A: rows in 3 groups, each row roughly a mix of its group's directions
A (98 x 10)
[[  3  18  -6  17  17 -56  14  -8   3 -17]
 [-27 -25   7 -18  29  15  20 -23 -26  17]
 [-21 -19 -26 -14 -22  39   9 -26  14   4]
 [ -8  -5  26 -28  28  16 -13  32  30   7]
 [-11 -27  15   3 -27  51 -14  -3  -3   8]
 [  9 -41  19 -26  24 -26   0  11  14 -18]
 [ 15   0   2 -52  -7  11  20 -21  25  12]
 [ -9 -11  21 -14  34  29   2  37  24   0]
 [ 35  -7  -4 -12 -17  11  25 -21 -15  40]
 [ 22 -19  16 -40   9 -24   0  10  35   7]
 [-16  18 -22  44 -11  12  -8   4 -37  -5]
 [ -2 -18  31  -6  43  25  11   5  27   1]
 [ 33  10 -40 -38   9  -1   2   6  19  -1]
 [-22   4 -18   6 -29  -2 -37  22  22 -26]
 [ 21  46  15  -2 -11 -29 -18  -4   3 -24]
 [-27 -42  10 -18  13  23 -18  -3  23  15]
 [-40 -29  -8 -15  20  26  18 -22   5   5]
 [ 22   5 -29 -45  15   8 -17 -21  15   6]
 [  6 -41 -27 -20   7 -23 -24  26   0  -9]
 [ -9  -4  -3  34  10 -35   0  -3   7 -45]
 [-22   3  12  16   8 -16 -39   8  22 -39]
 [ -1  -9   1  38  13 -20 -25  32 -25 -17]
 [  6  20 -12  10   9 -53  12  22  -1 -22]
 [ 25  -3 -19 -19 -19  -1  25 -12   3  47]
 [ -8 -10 -15  44   7 -19 -24  31 -21   2]
 [ 15   5   7  23   4  17  30  31  35 -23]
 [ 14 -40 -12 -18  26 -14 -22  25   5  20]
 [-17  -3 -21  38  -8  -6 -12  14 -36 -29]
 [ 21  -9  23   1  41  -2  35 -13  -7  24]
 [-29 -18  12  43 -20 -16   7 -22  -9 -16]
 [-30   9   7 -27  19   0 -23 -21 -29  28]
 [  6  -6  -6  37  18 -12 -29  35 -22  15]
 [ 24   1 -43 -40  11  -2   1 -17   4  16]
 [-41  20  -4  -5   9  -6 -16   7  21 -41]
 [ 20  21 -14  31 -15 -44  -7  13 -16  -6]
 [ -4  10 -23   3 -34 -22  -4 -42 -25  -3]
 [-18   6  -5  43  17  17 -35   8 -12  21]
 [-29  -5  15  16  13   1 -35  11  13 -41]
 [  3   7   0  38   9 -20  40  12  21 -23]
 [ 10  16  26  -5  -2 -21 -16 -27 -47  -6]
 [  4 -37  13   2  -7  48 -12  22 -10   8]
 [ 22   4  -5  27  -5 -14  26  17  33 -34]
 [-18 -12 -31  16 -40   0 -31  13  11 -14]
 [ 23 -21  -7 -20 -37  19 -17 -19 -10  27]
 [ -7  25  29  34  13  24  -1 -11 -29 -19]
 [  5 -31 -16 -46  -9 -21  14  -1  26  -4]
 [-14  12  -8  45  -7   3  -7   8 -39 -25]
 [-21   3  -7   8  34  26  12  10  31 -33]
 [-23  15  33  35   3 -17  13  29  -3 -17]
 [ -1  -5   7  41  19 -13 -30  30 -23  -8]
 [-23 -16  37  39  -8  26   0  -9   6 -13]
 [-19  16  -9   1  26  16  21  27  32 -30]
 [ 29   6 -16 -41  23  15 -18 -19  19   8]
 [-35   0  40  33 -19  11   5  16  -8  -4]
 [-17  19 -25  33 -15  24  14 -13 -34   7]
 [ -1 -13  23  47  16 -30  -4  -5 -21 -13]
 [  6   5   8 -42 -11  10  34 -29  24   7]
 [-10  42   4  30 -12  30  10 -20 -14  14]
 [ -5  -2 -15 -29  -2 -21 -30 -39 -22  17]
 [ 30  -7  -8 -18 -11  18  30   0  -5  45]
 [-13   1  11  37   7  -9 -23  -3  10 -48]
 [ -8  -4 -18   9 -41  -6 -43  13  18 -13]
 [ 34   6 -35 -42  -1  10  -2  12  17   4]
 [ -8  -7 -16 -30   2 -15 -35 -21 -35  18]
 [  6  50  -7  20 -23  19  -2  -3  -4  29]
 [ 20  29 -10  28 -26 -16 -15  25   7 -28]
 [ -9  -3 -19   4 -43 -18 -44  10  -5  -2]
 [ 11   1   5  26 -18  10  25  34  30 -28]
 [  9   8   2 -42 -15  10  34 -27  21  12]
 [ 28 -15 -13  24  22 -39   2 -29  -8  -7]
 [-27   4 -14 -22  27  22  42  -2  18   3]
 [-21   1  13  18   5   2 -34  14  19 -45]
 [-24 -11  -7 -22   1  -1 -28 -30 -36  24]
 [ 10   6  -7   6 -37   3  -7 -24 -49  -7]
 [  6  14  12 -37 -12  18  32 -33  19   2]
 [ -9  46   2   5 -24  33   1 -27   6   4]
 [-10 -40   1 -21  -3  39   3  -7  -3  30]
 [  6   0  33 -24  -3 -24  18  -7  45  -2]
 [  5  -6   6  27  -6  32  38  15  32 -11]
 [ 18  10  10 -40  -4   0 -15  -2  43  22]
 [ 17  -3   2  -9 -21 -31 -15 -11 -39  33]
 [-19   5 -23  26  11  34 -30  -4 -19  23]
 [ 32  -7 -27 -35   0   4  -6  14   0  38]
 [  4  -4  29  -4  38  28   9  30  24  -7]
 [-27   7 -18  48 -12   2  10  -2 -30  -9]
 [ 14  12 -13   6  17 -52  -8 -11   9 -30]
 [-10  -6 -18  17 -42   3 -39  10   9 -22]
 [ 18   4 -10 -36 -12  11  25  -5  -3  45]
 [ 16  32   1  19 -24 -30 -20 -16  -5 -30]
 [-38  28   6 -26  -6  25   4   0  32  -9]
 [ 16  -7 -15 -19 -21 -27 -16 -13 -36  29]
 [ 11  23   2  13 -14 -16 -30  31  31 -25]
 [ -6  -7 -11  44   6 -20 -24  32 -23  -5]
 [-27   7   3 -27  -3 -13 -29 -15 -36  24]
 [-13  -2 -12  36   7  17  10  -3 -50 -14]
 [ -9  -6  -1  44   9 -18 -27  29 -21 -15]
 [ 33 -12   8  -7   2  -9  17  -7 -27  47]
 [  2 -21   6  -9 -16  47  -3 -30   5  26]]

which group is each row in? (one row of each group first)
[-13 -10  21  38  24   2  29 -25 -11  21]
X
[-20   1 -21   4 -35 -18 -44  14  10 -13]
G
[-11  20 -27  24  -3  33 -30  -2 -18  24]
J

[  3  18 -21  12 -28 -25   0 -10 -47  -4]
G
[-21  18  15   6  20  11 -12  18  21 -48]
G
[ 0  6 -6 -9  7 17  5 63 13  7]
G
[  5  -3 -36 -33 -16   7   4 -40  15  12]
X
[ -9   6 -11  28   3  26  14 -11 -50 -13]
J
[-26   5  15   7  19  41   5  17  28 -24]
X
[ 19  37   8   4  -9 -38 -22  25 -12 -10]
G
[-34 -11 -12 -20  27  28  36  -5  10   5]
G
[-24   5 -21   8 -33 -14 -39   9  11 -25]
G
